Rotation paths and how fast each direction turns (degrees a step)
Each turn is a multiple of 5 degrees from 10 to 175, or 0.
Each row of a path follows its step; steps can be skipped.
Rotation 1:
step 4: [  5   4  -1  13  -5  12  -7   6   7  14   5  -7  -7 -11   1  -7  -2  16
  -4  17  -3   9   8  -2   9   9   2  23  15 -11  17  -3   6  -2  20  -2
  -3   6   8  18   2  11  14   8  17  -9   7]
step 12: [  4   3  -4  12 -10  -2   4   3   6  11 -21  -3  -5  -6  -9 -25  21  -3
  12   8 -10   7  -2  -1   0   7   0   8  -1  -2  10 -15 -11  -9   4 -12
   0  -6  11   9  21  -1   6 -22  10   0  -5]
step 21: [ -2 -14  12   7  -3 -13  20   9  -6  -6  -5   0   3  18  -2  -7  -6   0
  12 -35   0  -8  -4  -3   7   3  11   9   1 -18  15  -4  -6  11  -8   8
   0   5   2  -2  12  -9 -12  -9   9  -6  -1]
step 22: [ -4  -4  15  -6 -15  -5   3  14  10  -3   8  -4   8   9  -4   8   0  13
  -7  -4 -10 -12   2   8   9   1  -6   7  -9  -9  13  13  11   9   8 -13
  -8  17   6  -3  25  12  -2   4  -7   8  23]
step 24: [-11 -18 -11  23  -7  -3  -7  -3  -1  15  -5  -3  -4   9  11   1  18  -4
   1  19  -5   4   5  -3  -7 -10   5 -20 -18  -4   1   0  -8 -13  -7  -8
  -3  18 -22   4  -8   7  -1  -4   3  -7   3]
step 27: [ 10  -6  17   1  -1  -1  19   4  -8  17   4  -1  -4  -2 -15 -12  -7   6
 -11  12  24   1  -2   0 -10   6   8   5  13   0  19   3  11   9  -9   1
  11 -12 -14   0  -2 -26   8  -1   2   2  -1]
step 29: [  5  -1  -9   3  15  -3  -4  13  -3   0   6   5   8  30   0  -5 -22 -15
  -7 -12   0  -6  15  -5  -2   0  -7   5  -2 -33   3   3   5  -6 -12   1
  -1  -2  21  -2  -1   6  -5  -1  -5  -2  -1]
[ 4  1 -3  2  0 -1  1  5 -3  0  4 -3 -2 -3  2  2 -5  1 -1  4  4  1  1  3
 -4  6  1  0 -2  2 -2 -2  2 -2  4 -2  2  3 -6  5  1  0 -8  2  2  0 -5]  35
[-1  0 -2 -3  1 -4 -5 -4  0  3 -5  2 -4  5  1 -3 -3 -4  1  5  1  0 -2 -1
 -5  2 -2 -2 -6  0 -2  2  0 -4 -2 -7 -3 -2  5  1 -1  3 -3 -3 -1  6  0]  65
[ 0 -4  0  1  0  3  6 -6 -2 -3  0  5 -2 -2  1 -2 -4  2 -1  3 -3 -3  5 -2
  1 -2 -1  3 -1 -3 -2 -2  1 -2  1  1  6 -6  1  4 -4  4 -3  5 -1 -1  4]  115
[-4  1 -6 -3 -1 -1 -3  0 -6 -1 -5  1  3  1  2  3  1 -1 -2  3  2 -7  0  5
  2 -3  5 -4 -3  4  0  2 -1  5  0 -1  7  2 -1  0 -2  2  2  2 -1 -3  2]  45
[-1  2 -1  4  0 -5 -6  2 -2 -1  3  1 -3 -3  5 -3  4  2  4  6 -3  0  4  4
 -2 -3  0  3  3 -2 -3  2 -2 -4  2  2 -4 -1  1  0 -1  0  2 -2 -4 -6  0]  55
Rotation 2:
step 11: [ 10 -20 -22  -1 -13  17 -12 -11  -9  -7  17   1 -10  -4 -26 -13  -9 -11
  -1  12  -7  13  -5  -6  -5   6   7   0   7  -6  -5  17 -15   8  -7   9
   4   5   2   8   3  10   1  14 -17   8   1]
step 19: [ -4  -1   2  -1  -6   3  -4 -23 -18  -9  -6  -1 -15 -12   7  -1  -6  13
   2  -2   5  17 -17  26  18   3   4 -13   9   5  16  13  -6  12  -7   0
 -11 -17  13  18   7  10   3  -3  -1   5  -4]
step 20: [  3 -17  -2  -9   3  15   8   0   8   8   1  10 -20  -9   7   6  21 -14
 -16  -7  12  10  -5   5  10 -15  13 -23  14   0   1  -7  -1  -1 -13 -10
 -21  -3  -4  -2   5  15  -8  -5  -8  12  -6]
step 21: [ 11 -18 -13 -12  23   8 -18   9  -8  20  -8  -8  -5 -12   2 -11  -3 -20
   1 -11   3   7 -17   5   8  -1 -12   1   3  -5   3  11 -10  12   1  14
 -14   5   9   6   4  22  -7   6  10   1   0]
step 25: [-11 -14 -21  -7  -6   5  10  16  13  -2  19  19  17   3   8  -5   0   2
   2  10 -10  16   5   4   1   3   4  -5  11  -3 -23  11   0  10 -24   2
  10 -13  -5  16  -3   6  -9  -5  -2  -8  13]
step 29: [  8  -5 -22   0  -5   6 -11 -28 -24   0  -1  -6  -2  -3 -12   9   2 -13
  -2   5  14  19   7  11  -4  -3  -1  10  13   4  -4  -6 -12  21  -3  -4
  17   1  -9   4   8  11  14   8  -1   7 -13]
step 31: [  1  -4  -8 -21  24  14  -2   1  11  -2   1  -9  14  11 -12   8   6  -7
 -12  -1  17   7 -12  18  -8   1   4 -11   0   6   8  -6  -9   7  22   0
  10   5  -3  -3   7  23  -9 -18   3  -9 -16]
[ 2  5 -3 -2  0 -2 -4  4 -4  3 -5 -1  3  0  0  0  6 -2  3 -4  0  7  4  3
 -3 -1  0  2 -1 -4 -1 -2  0 -1  3 -1 -3  5 -1 -2 -1  4  4 -5 -1  7  2]  45
[ 0  1 -2  4  0  1  0  2 -4 -5  3  5  0  0 -5 -5  1 -2  0  3 -1  1  1  2
  5 -2 -1  2 -5  5  7 -3 -1 -5 -1  1 -1 -3  3  4  0  1  2 -1 -2  1  8]  135
[ 2  3 -2  1 -2 -1  3 -7 -1  1 -1  7 -4  3 -1  3 -2 -1  2  1 -2 -2  5  3
  2  1  1  3 10  0  3 -4  2 -3 -1  0 -2  3 -5  1 -2  1 -4  1  1  1 -2]  115
[ 0 -3  0 -5  2  1  1  3 -1 -2 -3  3 -3 -2 10 -3 -4 -3 -3 -6 -3  0  4  2
  4 -3 -3  2  0  1  2  5  6  1 -5 -1 -2 -1  1 -2  2 -1  1  1  1  1  2]  20
[ 0  2  3 -2  0  0 -3  0 -3 -4  6  0  5 -3 -4  8  0 -5 -3  2  1 -1 -1  2
  3 -5  3  3  0 -2  2  4  1  1  0  1 -2  3 -1 -4  2 -5 -1 -3 -6  0 -3]  160
Rotation 3:
step 0: [ -7  10  -9  -6 -25  -1   5   4   0   2   5  -5 -13  17  12 -15  10   8
  10   2 -22 -10  -3   4  -4  10 -10   2  -3   3 -18  -7   0  20 -19  11
  -6   7  -1 -11   4  -5   5  -2 -16   4   5]
step 11: [ -2  12  -5   0  -2 -16  -6 -22  -1   4  15  -3  20   4   1   1  14   8
   6   2   1 -17   9  -7  -9  -4  -9   1   2   5   7   5 -14  18   5  -4
 -10 -14  -1 -15  -3 -23  16  13  -1   9  -7]
step 16: [  8   3  -1  19  -6 -18   9   0   6   4   1 -15  -8   7   0   3  -5  -6
   9   9  -8   0  -4  -5   3  -7   0 -13  17  11  14 -12   9  17   5   5
 -16   5 -16  -3  -4  -1  17 -20 -15 -15  -6]
step 25: [  1   2   0  -3  -9  -9  -7   8 -14   4 -12 -10 -17   0   0  -9  -1  -5
   4  -7 -11 -16   0  12  -1  -9  18  16  13 -20  -8 -22 -10   4   1  -2
  -1  -4   1   8   5  -5  -9  -9  -7  -9  26]
step 28: [-20  -8  -4   5 -12  -4  12   3  -2 -12 -13  10  -9  17   8  -7  17  -2
  -8   9 -15  -4   7  10  -6   7  -1   6  20  -3   1  -3 -12  18   4  15
  -2  -3  -4  -6 -21 -12  10  -5 -13   0  -1]
step 31: [  9   3  -8   4  -9  12   2  -2  -1  -7 -24  -3  -7  11 -11 -11  -5   8
  12   7  -6  17   3  -1   4   9   8  15  15  10  12  -8  14  -4   1 -12
  14   4  -1 -16  -5 -24   7  -1  -5  10  12]
step 34: [-11   0  13   2 -21   1   6  -6 -10  -4  -7 -14   3  -5  -8  -1  -1   5
   6  -6  -8   0 -13  -6   4   3   2  -9  17   3  14  -2  16   8  11  15
 -10 -10  -5  -1  15 -19 -19 -10  -4  23  -8]
[-4 -4  4  2  2  2  0  9 -1 -1  5 -1 -3 -4  1 -4 -1  1  1 -3 -6 -6 -1  0
  0 -3  6  1 -2  3  1  3  0  0  2 -3  3  1  1 -1 -3 -3 -1  0  4  4 -4]  65
[ 1 -5  4 -4  0  0  9  1  0 -1  1 -2 -1 -7 -2  1  1  1  1 -2 -2  2 -1 -1
  2  5 -5  0  0 -5 -1  1 -5  5 -1  5 -1 -4 -3  0  0 -1 -2  5 -4  3 -4]  65
[-2  2 -4  5 -2 -2 -6  1 -2  3 -1  6 -1 -5  1  2  2 -6 -3  2  4 -1 -1  3
  3 -1 -4  2  0 -1  2  2 -6  3  2  5  2  2  0  2 -3 -3 -1 -2 -2  4 -5]  80
[ 1  0  2 -4 -2 -7 -3  5  0  0 -3 -5 -1 -3  3 -4  0 -1  1 -2 -1  1 -3  3
  2  0 -2 -3  1 -5  1 -5  5 -3  3  0 -5  4 -1  5  4  2  1 -4 -2  1 -5]  40
[ -3  -2  -2  -3 -11   5  -2   0  -1   5   0   0  -4  -7   0  -2  -3   3
  -2   2   0  -3   0  -2   1  -2  -1  -4  -3  -1  -3   1   1  -2  -1   3
   0  -3   2   1   2   6  -1   1   0   0   4]  145
Rotation 4:
step 5: [  1  -3 -31   4   2  11   0 -20  -8   0   5 -17   4 -11   5 -18 -13   9
   0 -10 -15   5   6  11 -29  -1  14  -9   0 -11  -3   9  -2   0  13  16
  -9  -4  -1  12  -1  -1  -7  10   1  -8 -11]
step 6: [ -2   7 -12  16  13   8 -15   8  -9 -13   6 -20  -6 -17   4   7  -9  -4
   0 -21  -4  16   8  26   1  -1  27  -7  -7  12   7  -3  17   2   4   1
  -2  -6   1  -5 -13   6   4  16  -1   5  -2]
step 10: [ 29  11  -7 -10   7   7   7   4 -10   6  -7  -8   4  -8 -11  -4 -21   6
  23  -5  19  -4  -5  12  -3  -7 -11 -20  -9  -6 -20 -10  -7  13  -2   6
  13   1   3   0   1  -4   8   5  -3  22   0]
step 15: [ -4  13  17  17   5  -2 -15  19 -10  -4   0 -15   1  -3   6  -5 -10 -14
 -12  -5   5  -4  11  18  10 -10   9 -14 -11  26   4   6  -2  10   2  -5
   2   1  10  10   0 -21  -9  11  14  15  -6]
step 21: [  8  -6  -6  -1   7   2 -10 -10 -22   1  13 -21   6   7 -12  -5  -4  -9
   6 -13  -5  22   2  23 -13  -6  20 -14   8  13  -2  -5   1  -2   7  14
 -10   0  -2  17 -16 -13  -9  15  -6  -6  -8]
step 26: [  5  16 -12   0   5  20   8  -3  -9  13 -11   1   0  -7   8  -2 -33  14
  11 -11  -8 -13  -3   4  -6  10  11 -19   2  -6 -14 -17  -3  17   9  -7
  13  -7   8  10  -1 -16  -6  -2  -2   8   3]
step 32: [ -1   1 -11   2   7   4  -7   8   0   8  -6 -18   5  -1  18 -19 -12  14
 -19   3  -6  -1  13  -4 -14 -12  -2 -21  -7   0  -7  24 -20  27  12  10
  -2   3   0   1   4 -14  -7   1   2   0 -12]
[ 1  1  1  2  5  1 -3  4  3  0 -4 -2 -6  0  1  4  1 -7 -1  4  0 -3  6  2
  2 -2  4  1  0 -4  0  3 -8  3  1  2 -4  0  4 -3 -1 -2  3  1  1 -4  2]  45
[ 4 -3 -8 -3  4  0 -1  3 -3  3  2 -6 -2 -1 -4  0 -1 -1  0  1  2  5  0 -3
 -2  0  1  1 -1  1  3 -3  2  0 -3  2 -3 -6 -2 -2 -2  1  2 -2 -9 -1  4]  25
[-3 -2 -2  0  4  8  2 -4 -2 -1 -3  3 -1 -2  1 -3  1  0 -2  1 -4  0  2  1
 -1  3 -6 -2  1 -3  4  5  0  5  0 -2 -1 -4 -5  4 -1 -2 -1 -5  2  1  6]  120
[ 3  1  4 -1  1 -6  5 -1  1  5  5 -2  1 -5 -2 -1  1 -2 -4  4 -6  2  3 -1
  2 -3 -3 -4  1  6  2  0 -3  0  1  0  2  1  0  0  4  1 -3  0  3 -1  6]  20
[-5  0  0  1  5  3  2 -1  3 -1  3 -1  2 -2 -1 -3 -3  5  0  5 10 -5  1  0
  0  2  1  1  4  3  0 -1  1  1  5  0 -3  4  0  0  0  2 -5  1 -3 -5  3]  120
[  4  -2  -1   0  -2  -2   5   0   3  -6  -2  -1  -3  -1  -1  -1   1  -4
   4  -1   5   0  -3   3   3  -3 -10  -3  -1   2   0   1   3   2  -2   2
   0   2   6   2  -2   3   3  -1  -1  -3   1]  120
Rotation 5:
step 0: [ -3   5  17 -11 -14   5  10  -5 -13  -1  12   5  -7  -2   1   7   6  -9
  -6 -15  -6   8  -2  -4   8 -25 -27  -2   6 -14   6  -7   5  -5   0  -4
  -1  -4  20  -7   5  -1   1 -22  17   1  -2]
step 3: [  8  -8   2   4 -13  -4  -9   3 -12  -4  19   4 -12  -4  -7   8   1  15
 -21   4 -14   2  -1  10  -5  -4  -9 -16  -1  10 -16   5   6  -7 -11  -5
  19  -7  20  -4  12  -3  -9  11  12   2 -13]
step 7: [ 19  13  -7  -6  -6  -9   9   4 -13 -15  -3  13  -2 -24  -5   0 -10  13
  12   6  -9  -5  -7   0  -4  10   0   8  12   5 -11  -5   5   2  -9   4
   5 -20   8  -4  29  -9   3  10   0   1   0]
step 8: [ -5   3  20   2  -8  -6  -8   6  -1   6   2   3  -7   0 -18  -2  -8   3
 -15  21   4   1 -26  15  11 -11  -7   2  -8  -3   4 -22  -7   3  15  11
   2   8   6   7   3   1   6 -15  -1 -13   6]
step 14: [  1   8  -8  14  11  -6  -1   3  -6   3  -8  11  15   0   9   9   2 -19
  -3  -4   2  -9  16   9 -14  -7  11  -8   0   1 -14   1   0   2  -3  11
  -7  14  -3 -10  18  19 -13   3 -14  -6  23]
step 16: [-12  -5  13 -15  -1  -5   0  10  -6  -3  21   8 -10  -1  -6  -1 -19   3
 -23   0 -13   0   4 -10 -17   0 -13   1 -11  -7 -12  -2  13 -16  -2  -1
  10 -19  10   4  -1  -6   9 -12  -1  -8   7]
step 31: [ -2  -9  19   5  -6   0   0   9  11   9   5  -5  18   6   9   9   7  -9
  15   4 -13   5  14 -12  -3 -13   7  -7 -12 -10 -26  16   8   0   1  -9
  10   2  13  10  12  -5  -9  -1   2 -16  -8]
[ -3   3   2   0  -1  -7   0   3   1   4   0  -1  -1  -1  -1   2  -2  -4
  -2   0  -1  -2   1  -1   0   3   5  -2  -8   1  -2   5   8   1   2  -2
   0  -4 -10   2   1   1  -3  -2   0   0   0]  145
[ 3  0  0  5 -5  7 -5  1  2 -1 -3  5  3  4  1  4  3 -3 -2 -2  1 -2 -1 -2
 -1  2 -3 -1  0  1  2  4  6 -1  1  5  0 -6  2 -2  4  2 -3  6  1  0 -1]  100
[ 7  2  0  1  8 -3 -2  1  1 -3 -4 -2  1 -3  1  3  1  2  3  2 -1  5  1  2
 -2  6 -1  5  4 -1  2  4  1  1  4 -2 -2 -4  0 -3 -2  3 -2 -3  2  4  6]  140
[-1 -8 -3  6 -2  0 -2 -2 -1 -5  0  1 -2 -1 -4  3 -4  0  2  6  1  2  5 -3
  1 -3 -1 -3  1 -3 -4  0  3  1  1  1  4 -1 -3 -1  1 -2  4  2 -3  6  5]  170
[ 1  1 -5  2  1 -1 -4  1 -2  2 -5  1  3 -3  0  2 -3  1 -3  1  2 -5 -1 -2
  0  4 -1  0 -1 -2  7 -6 -1  3  3  1  1  7 -2  4  4  2  0  0 -6 -4  3]  115
Rotation 6:
step 10: [ -9  14  -6 -12 -18   8   3   6 -10   0  14  17   2  18  -1   5  17   4
 -12  -3  -2  10  16   6 -14   7  24   1   6 -13 -10  -7  -6  -3  11  -4
   6  -4  -2  -7   2  -7  -3   9   4  -4  -2]
step 12: [ -5 -19  -1   3  -8   4  10 -14 -17   4  10  17  -7  -3   1   9   2  -8
  -9  -7   1  20  10  -3 -14 -10   1   7  22   8  -7 -17   0  -1 -10   2
  12  -5   5  -5 -11  -6  -5   3  -7   5  12]
step 13: [ -7 -20   4   1  -1  -6   5  -1 -14   0   4  17  -5   9  -5   4   0   2
  -7   1  15   5  -4 -12   1   4  17  -4   8  -1   2 -22 -15 -15  11  -1
  13   3   2  -6 -26  17   6   4  -3  -3  -4]
step 14: [ 10  -6  13   1  -2  -5   4   4  -4  -4  -3  11 -23   9   1  10  13   1
 -16  -9  -4   7   9  -5  -2  14  11  22  -1  -6  -3 -19  -5   7   4 -11
  11  14  -9 -12  -9   4  -6   1 -14   2 -15]
step 17: [ -8 -14   3   6   2   6   9  -5  -5  -1  18  21  -2   0  -6   7  15  -1
   2  -4   2  12   3  -4 -18   2 -15  -2  18 -13  12 -20  -9   5 -17   4
  19  -3  -3  -3   2   2  -1   2  -9   7   3]
step 26: [-18   5 -13  -4  -9  -8  16  -4   8   0   9  13   0  10   1  -6  17 -15
   0   6   7  20  20  -8   1   8   8  -2  11  -8  -8  -4 -10  -2  -1 -10
  16 -14  -2  -5  -3   4  -4   8  -7  -9 -12]
step 27: [ 13  -7  -1  -5  -7   4   3 -10 -10   5  13  22  -1  18   4   3  13   0
  -7  -1  11  14   5   0 -17   8   3   6   9 -16  -9 -10 -22  -4  -1   4
  17  -5  -5  14   8 -10   1   7   1   0  -2]
[ 2  4  2  2  0 -1  2 -1 -2  0 -4  2  3  5  2  1 -1  6 -4  4  2  2 -5 -1
  4  6 -2 -6  0  1 -4  0  0  3  4  4 -1 -1 -1  7 -2  2  2  1 -2 -3 -5]  135
[ 1  3  3 -4  4 -2 -5 -3  1 -3  3 -5  1 -2 -2  2 -3  2 -4  0 -4  1  4 -3
  1  5 -2  1  1 -2  3 -1  3 -1 -2  3  3  8  4  0 -2  6 -2 -1  0 -2 -1]  45
[ 1  0 -4 -4  0 -2  2 -1 -5  2 -3  1 -2  3  1  1 -6  4  0  1 -6  3 -3  0
  0 -1  1  5 -2  6  0  1 -1 -1  0  4  1  0  0 -8 -5  2  4  4  2  4  2]  40
[ 2  3  3  2  2  8 -1 -5  0 -5  0  4 -1 -7 -3  2  0  0 -2 -1 -4  4  1  0
  3 -5  4  1 -3  4 -5  1 -1 -3 -1  2  0  0 -3  3  4 -1  2 -3  6 -1 -2]  85
[-4  3  4  5 -4 -1  4  1 -5  3 -1  3  2 -4  2 -1 -3  4  0 -6  2  4 -3  1
 -1 -4  2 -4 -1 -3  4  0  5  3 -3  1  1  2  6 -1  2  3  0 -2  2  1  2]  60
[ 1 -1  5  1  3 -2  1  3 -2 -3  0  4 -4  0 -3  3 -7 -5  2 -6  5 -2  0 -3
 -3  1 -5  0  1  2  2 -3  0 -3  7  2 -3  3 -2  1 -3 -2  3 -2  0 -2  3]  70
Rotation 7:
step 0: [  6  10  -1   9   0  10   4  -7 -28   2  -3  -5  -5 -10  -1   1  -3   5
   4   7  12  -4 -20   3  -2 -17 -13   7  -2   5   4  10 -15 -19  11   2
 -11  -1  13  23  -1  -8  -4   3   5   1  -1]
step 7: [-18   5 -12  -1  -6  14 -18 -12   3 -11  -5  -3  -3 -11 -13   5  -5  13
  -6 -12   0   1   0  -4  -3  -3   2  -4   1  -7  10 -21   5   6  -9  -4
 -13   4  10   3   8  -5  -9 -24 -14  -5  18]
step 8: [  9  11   6  -2  -4   1   2  11   1  -3 -11   1   7  -7 -21 -14   5  -6
   6  -8   4 -13  -1  15  -2   6 -19  -7   9  -9  12 -13  -1  19   0   1
   1  -5   0 -13 -10 -20   6 -18 -15   2   2]
step 16: [ 14  12  11  -5  -6   6   7  -1 -10   3  14   0  12 -16   3  -2 -11   6
  -1   2  -9   5  19   5  -4 -11 -11  -6 -20  10 -10   5 -13 -12   7  11
   9   8  -7  22   3 -13  -7   3   3   1  -5]
step 18: [  1 -11   4 -15  12  -6 -14  13 -11  16  15 -12   4  -4 -13  -7 -19   6
   9   5  10  -1   3   3  -6  -9   3  -4  -7 -31   5  -6  -7   1 -18   1
  -7   1   0   6  -8  -9  -2  -2  10   1   5]
step 23: [ -9   5  -9  -2   8   7 -19   7 -10  -3  -1  -4 -11  -1 -16   0 -28  -1
  -8  -4   6  -2   2  12  -2  -5  -5   2   0 -26  -3   2  -6  -9   2 -10
 -19  15 -12   0   5  10 -13   0  -8   3   2]
step 29: [  1   1  10  -9   1  -4 -10  -8  -8  -6  -8  12   0   7 -14  13   8  -6
   2  -1  12   6  -2   5   2   6  -8 -20   6 -21  -5   7 -16   7   3   6
 -11  17 -16 -13 -10  -6  14  -7 -13  -4 -14]
[-1  0  1  2 -3  3  2 -4 -1  0  0  0 -1 -1  0  0  6  2 -2  1 -3 -4 -2 -1
 -3  2 -1  0 -4 -1  6 -7 -7 -4  3 -5  1 -5  3 -2 -1  2  2 -5 -3  4 -2]  55
[ 1  1 -1 -5 -1  2  3 -2  2 -4  0  0 -1 -7  8 -1 -2 -2  2 -5  2 -2  2  1
 -2 -2  1  1  4 -1  7 -3  0  8  1  1  0  3  5  3 -1 -1  0  1  1  1 -2]  10
[-3  3  1  5  1 -1  5  0  2 -3  1  1  7  4  2 -2  5 -3  1  4  1  1 -3 -4
  0 -1 -2 -2  2  0 -2  2 -1 -3  2  0  2  4  5  9 -3  2  3  3  0  0 -2]  70
[-2 -4  2  2 -1  3  2 -4  2  2 -1  4 -3  0  0 -1 -3 -6 -6  2 -2  2  0  1
 -3 -5 -5 -1 -2  5  6  2  0 -1  3  2  0  0 -5  1 -2 -1  0  5  5  1  5]  65
[ 3 -3  2 -2 -6 -2  4 -2  1 -1 -5  2 -2  7 -2 -5  2 -1  4 -2  4  1 -2  0
  2  1  0 -3  1 -1  0  2 -2  5 -1  1  7  2  0 -7 -1  1  1  0  2  6  1]  155
